Rotation paths and how fast each direction turns (degrees a step)
Each turn is a multiple of 5 degrees from 10 to 175, or 0.
Each row of a path follows its step; steps can be skipped.
Rotation 1:
step 2: 1.332  0.272  -2.315  -1.730  0.186  -2.231  0.271  -1.206  -0.654  -2.651  -0.374  1.990  1.606  -1.335  -0.420  -1.402  -2.952  2.052  0.480  0.213  0.259  0.166  -1.687  3.114  -1.269  1.003  -1.145  2.511  1.362  -0.218  1.377  -1.285  0.034  -1.654  1.817  0.143  -0.098  -1.139  0.467  -3.682  -1.620  -0.378  -1.676  -1.026  -2.172  0.649  1.552  -2.497  0.758  -1.767  -1.772  1.371  -1.370  1.885  2.172  -1.487  1.822  1.486  0.768  1.338  1.056  0.884  1.023  1.153  -0.700  0.261  0.438  0.506  1.328  0.648  -1.934  -1.549  -0.117  1.004
step 3: 1.927  0.039  -1.321  0.865  -0.292  1.063  -0.304  -2.395  -0.823  1.904  -1.409  0.366  0.428  -0.139  -0.990  0.016  -2.905  1.964  1.785  2.159  0.660  0.949  -1.240  1.200  -1.543  2.463  0.583  -0.497  -0.612  -2.824  0.194  0.039  1.466  -0.258  1.295  -0.926  1.684  -1.600  -0.477  -3.267  -2.081  -0.369  -2.445  -3.431  -0.188  0.969  0.029  -0.839  -0.718  0.984  -0.873  -1.476  -0.526  2.559  1.518  0.025  2.388  1.254  0.312  1.751  1.801  -0.378  2.039  -2.292  2.229  1.519  -2.317  -0.083  1.733  -0.135  0.290  -1.499  -1.798  -0.060
step 4: 0.620  0.142  -1.232  -1.396  0.814  2.852  -0.923  -1.560  -1.203  4.232  1.200  0.831  1.059  0.149  -3.385  -1.895  -1.038  0.873  -0.144  0.859  0.842  0.586  -3.136  -0.228  -0.800  -0.557  -0.012  1.157  -0.870  -0.869  -0.924  -0.499  1.833  -2.510  1.054  1.886  1.610  -1.588  -1.862  -1.335  -1.253  -1.359  0.389  -1.656  1.601  0.385  0.393  -2.787  -1.645  0.536  0.231  -0.928  1.328  0.477  1.821  -1.964  0.563  1.298  -1.284  -0.326  -0.366  -0.479  1.939  0.915  -1.901  1.048  -1.073  2.610  0.267  -0.258  -0.287  -3.379  0.938  -0.781
step 6: 2.183  0.770  -0.999  -1.382  2.225  2.896  -1.801  -0.997  -1.578  0.235  1.821  -0.466  1.793  -1.437  2.102  -1.007  -1.999  1.992  0.532  -2.995  1.776  2.238  0.263  1.741  -0.483  0.049  -1.011  0.767  1.556  -0.065  2.303  -0.544  0.988  -0.307  -0.228  -0.160  -0.554  0.508  0.183  -1.216  1.625  2.154  -0.605  -0.181  0.663  -0.710  0.512  0.942  -2.326  1.427  -2.000  0.649  -1.316  2.516  2.164  0.853  -0.683  3.272  -3.577  -0.510  -0.414  1.793  -0.205  1.408  -1.118  -0.519  -0.421  1.261  0.887  1.023  -2.310  -2.009  0.606  -0.819
step 9: 1.851  1.359  -2.615  -1.549  -0.406  -0.902  1.104  -3.153  1.982  0.992  0.236  1.143  1.019  0.943  -1.949  1.147  -1.420  -2.136  1.172  -0.278  2.330  -1.272  -0.613  0.542  -1.230  0.181  0.115  0.978  -0.133  0.431  -1.218  -1.494  2.091  0.926  0.684  1.140  2.444  -1.664  -2.718  -2.818  -1.219  0.436  -3.102  -1.279  0.722  -0.470  0.046  -1.632  -0.246  0.605  -1.494  -2.667  0.407  1.915  2.587  0.645  0.474  2.549  -1.354  -0.475  2.195  0.040  1.544  -2.499  -1.177  1.076  0.105  0.346  -0.322  -0.187  -0.396  -0.961  -2.352  1.038
step 10: 0.946  1.352  -2.611  -1.135  0.947  1.591  -2.626  -2.245  0.906  2.332  0.154  0.162  -0.080  -0.399  -2.996  -1.073  -1.629  0.241  -0.188  -0.301  2.198  1.239  -0.107  1.028  0.801  -1.458  -0.900  0.031  -0.492  -0.665  0.332  -0.345  2.393  0.062  -0.239  0.055  -1.575  -1.730  -0.330  -3.495  -0.521  -0.302  -0.328  -0.710  -0.130  -2.108  1.946  -3.206  -1.848  -1.108  -0.417  -2.834  -0.486  0.572  2.513  0.687  -1.393  2.890  -0.326  -0.654  -0.144  0.129  1.228  -0.092  -0.642  -0.815  -2.605  0.933  0.546  0.005  3.446  -0.661  2.517  1.551
step 11: 1.256  1.938  -1.791  -1.803  0.792  0.855  -2.676  -0.324  0.238  0.745  1.145  1.329  0.127  -2.654  -2.952  -4.132  0.002  0.736  -0.996  0.649  -0.420  1.793  -1.047  1.337  -0.292  -0.721  -2.116  -0.966  0.062  0.049  1.581  -0.587  -0.116  0.070  0.885  -0.803  1.044  -0.214  -0.716  -3.077  1.940  2.186  -2.322  -1.032  -0.430  -3.206  -0.481  0.661  0.421  2.360  2.775  0.347  0.769  1.741  3.291  0.665  0.822  1.250  0.196  0.672  0.366  2.355  1.051  0.034  -1.922  0.406  -2.248  1.121  -0.325  0.657  -0.275  -0.998  0.212  0.067
step 15: -0.714  -2.277  -2.908  -0.499  -0.653  2.936  -0.585  -2.624  1.137  -0.620  1.710  0.916  1.175  -1.105  -3.081  -0.549  -0.901  -0.329  0.667  0.679  1.190  -1.649  -0.836  1.118  0.094  -0.337  1.436  0.577  -0.921  0.335  -0.213  -0.215  0.711  0.411  1.056  0.448  1.048  -0.059  0.171  -1.735  0.753  0.483  -1.456  -1.512  0.067  -0.416  -0.158  -1.038  -1.040  -0.843  -3.761  0.087  -2.505  2.432  2.796  -0.782  0.748  2.261  -0.362  1.033  1.577  0.617  3.041  -2.305  -2.982  2.188  -0.291  2.212  0.892  1.230  0.976  -1.980  0.045  -1.670
step 16: 2.873  2.238  -2.207  0.029  3.490  3.448  -3.262  0.313  -0.196  0.978  0.433  0.281  0.750  -0.409  -1.811  0.111  -0.921  -0.259  1.072  0.386  2.676  0.487  -0.508  1.037  -0.976  1.004  1.206  -0.396  -0.675  -1.266  2.045  -0.699  -0.125  0.633  0.122  -0.526  0.741  0.474  -0.041  -2.797  1.319  0.090  0.663  -2.970  1.056  -1.951  -0.097  -0.492  -0.381  -0.397  -0.902  -1.358  0.730  0.420  2.578  0.738  -1.827  2.396  -0.978  -1.385  0.355  -1.362  2.690  0.471  -1.331  -0.663  -0.324  -0.124  2.999  2.559  0.393  -2.125  -0.901  -1.473
step 17: 1.973  0.658  -0.487  -0.077  2.387  1.329  -2.247  -0.460  -1.630  0.102  1.501  1.338  -1.151  -1.583  -0.759  0.552  -0.891  -1.189  -0.638  1.440  -0.745  1.139  -1.960  0.203  0.537  -1.288  -3.056  1.047  0.809  -0.027  0.556  -1.558  -0.121  -0.221  -2.371  -1.848  0.776  -1.922  -2.709  -2.148  1.310  2.310  -2.068  -2.249  0.142  0.755  -0.147  -1.911  -1.449  -0.806  0.767  0.952  0.365  0.415  4.510  1.865  -0.472  0.792  -2.162  0.705  1.535  1.001  1.206  2.028  -1.561  -0.257  -0.026  1.710  0.941  1.211  -1.896  -1.450  1.367  -0.702
step 19: 2.190  1.552  -1.102  -2.139  -0.758  -1.642  0.763  -1.885  -0.867  -1.629  0.740  -0.364  1.690  -1.680  -0.237  -1.140  0.090  2.020  0.372  -1.656  2.262  -2.205  -2.442  2.338  -1.543  -0.301  -2.120  2.593  -0.224  -0.972  -1.162  -1.635  2.614  1.857  1.060  0.257  1.453  -2.091  -0.406  -2.678  -2.092  -0.748  -2.514  -1.062  -0.475  0.347  0.479  -0.664  -0.972  2.059  -1.829  -1.532  -1.953  1.046  1.420  -0.405  0.283  1.197  -2.238  1.875  0.459  0.210  -1.011  2.009  -2.419  -0.343  -1.811  -0.531  0.167  0.148  -1.412  -0.958  0.444  -1.093
-0.261  0.543  0.094  -0.245  0.039  0.496  -0.262  0.347  -0.271  0.460  0.402  0.197  -0.109  0.227  -0.439  -1.076  -0.266  -0.643  -0.437  -0.044  0.506  0.338  0.164  -0.422  0.133  -0.312  -0.252  -0.978  0.128  0.358  -0.167  -0.474  -0.114  -0.065  0.008  -0.383  -0.242  -0.155  0.529  0.140  0.208  -0.007  0.262  -0.113  0.226  0.040  -0.644  0.063  0.173  -0.062  -0.373  0.134  -0.372  -0.359  -0.004  0.087  -0.676  0.258  0.132  -0.293  0.697  -0.327  0.394  -0.568  -0.030  -0.480  0.059  0.144  -0.184  -0.205  -0.218  -0.281  0.097  -0.007
65
-0.178  -0.579  0.270  0.096  -0.238  -0.551  0.145  0.101  -0.079  0.586  -0.173  0.316  0.177  -0.691  -0.416  0.106  0.654  -0.600  0.323  -0.092  -0.151  -0.240  -0.357  -0.119  -0.305  0.393  -0.229  0.241  0.457  0.063  -0.763  -0.286  -0.133  -0.101  -0.242  -0.668  -0.032  -0.102  0.329  0.148  0.911  -0.013  -0.921  0.005  -0.005  0.363  -0.108  -0.040  -0.104  0.333  0.173  0.072  -0.322  0.387  0.328  0.132  0.241  -0.134  -0.222  0.051  0.416  0.247  -0.021  -0.445  -0.422  -0.171  -0.538  -0.301  0.121  -0.166  0.224  0.447  -0.293  -0.630
175
0.004  -0.691  0.141  -0.741  0.447  0.133  -0.095  0.249  -0.014  0.227  -0.056  0.272  0.184  0.330  0.141  0.148  -0.026  -0.607  -0.294  0.189  -0.288  -0.328  -0.303  -0.878  -0.427  0.183  0.364  -0.096  0.392  -0.083  0.138  0.342  -0.146  -0.085  -0.430  0.323  0.379  -0.068  -0.390  -0.407  -0.328  0.581  -0.242  0.002  -0.199  0.157  -0.304  -0.396  -0.883  -0.133  0.606  -0.462  0.190  -0.326  0.137  -0.355  -0.127  -0.153  -0.241  -0.682  0.486  -0.744  -0.462  0.202  0.179  -0.093  0.542  -0.118  -0.291  0.084  -0.237  0.167  -0.158  0.241
85
-0.277  0.913  -0.733  -0.418  -0.234  -0.208  0.043  0.610  -0.289  0.061  0.092  0.326  0.314  0.194  -0.068  0.158  -0.016  0.500  -0.184  0.017  -0.280  -0.278  0.647  -0.018  -0.321  0.110  0.874  0.485  -0.180  0.006  -0.170  0.194  -0.592  -0.420  -0.082  0.441  0.356  -0.125  0.178  0.312  0.539  -0.225  -0.672  0.278  0.012  0.041  -0.166  -0.448  0.396  0.233  0.161  0.398  0.080  -0.409  0.246  0.336  0.186  0.535  -0.064  -0.494  -0.123  0.231  0.405  0.139  0.408  -0.252  -0.091  0.241  -0.670  0.381  0.059  -0.256  -0.409  -0.058
160
-0.232  0.088  0.074  0.890  0.284  -0.512  0.018  -0.082  -0.230  0.203  -0.150  0.024  -0.349  0.217  0.347  -0.290  -0.164  -0.336  0.004  0.395  -0.545  0.576  -0.631  -0.289  -0.133  0.567  -0.513  0.414  -0.345  -0.143  -0.174  -0.285  -0.301  0.214  -0.353  0.117  0.437  0.264  -0.437  0.386  -0.081  0.062  0.185  -0.016  0.548  0.279  0.228  -0.507  0.148  0.426  -0.387  0.251  0.765  -0.066  0.058  0.370  -0.447  -0.276  0.350  -0.030  0.128  -0.694  0.319  0.040  0.366  0.224  -0.394  0.563  0.265  0.188  -0.194  -0.467  -0.651  -0.005
80
-0.190  0.334  0.409  -0.104  0.592  -0.532  0.473  0.901  -0.487  -0.258  0.322  -0.214  -0.376  -0.033  -0.576  -0.436  0.382  -0.066  0.490  0.340  0.165  -0.310  -0.320  -0.037  0.030  0.186  0.053  0.355  -0.011  -0.426  0.651  -0.034  0.259  0.361  0.287  -0.178  -0.041  0.132  0.507  -0.051  0.062  0.033  -0.099  0.038  -0.120  -0.238  0.153  -0.498  0.433  -0.886  0.119  -0.557  -0.106  -0.335  0.105  -0.399  -0.229  0.488  -0.131  -0.323  -0.768  -0.391  -0.275  0.050  -0.197  0.436  -0.560  0.257  0.095  -0.423  -0.226  0.189  0.096  -0.211
125
-0.419  -0.032  0.500  -0.159  0.301  -0.226  0.033  -0.559  -0.535  0.078  -0.006  0.271  -0.104  0.308  0.137  -0.279  -0.272  0.278  -0.137  -0.468  -0.146  0.142  0.776  -0.068  0.919  -0.043  0.324  -0.256  0.074  -0.240  0.314  -0.537  -0.814  0.190  0.092  0.187  -0.669  0.073  -0.623  -0.160  -0.188  0.051  -0.072  -0.384  -0.359  0.483  0.174  -0.321  -0.411  0.085  0.309  0.143  0.223  -0.592  0.405  -0.076  0.177  -0.016  -0.725  0.348  -0.161  0.162  -0.017  -0.567  -0.209  0.270  -0.650  -0.347  0.216  -0.223  0.394  0.017  -0.463  -0.108
100
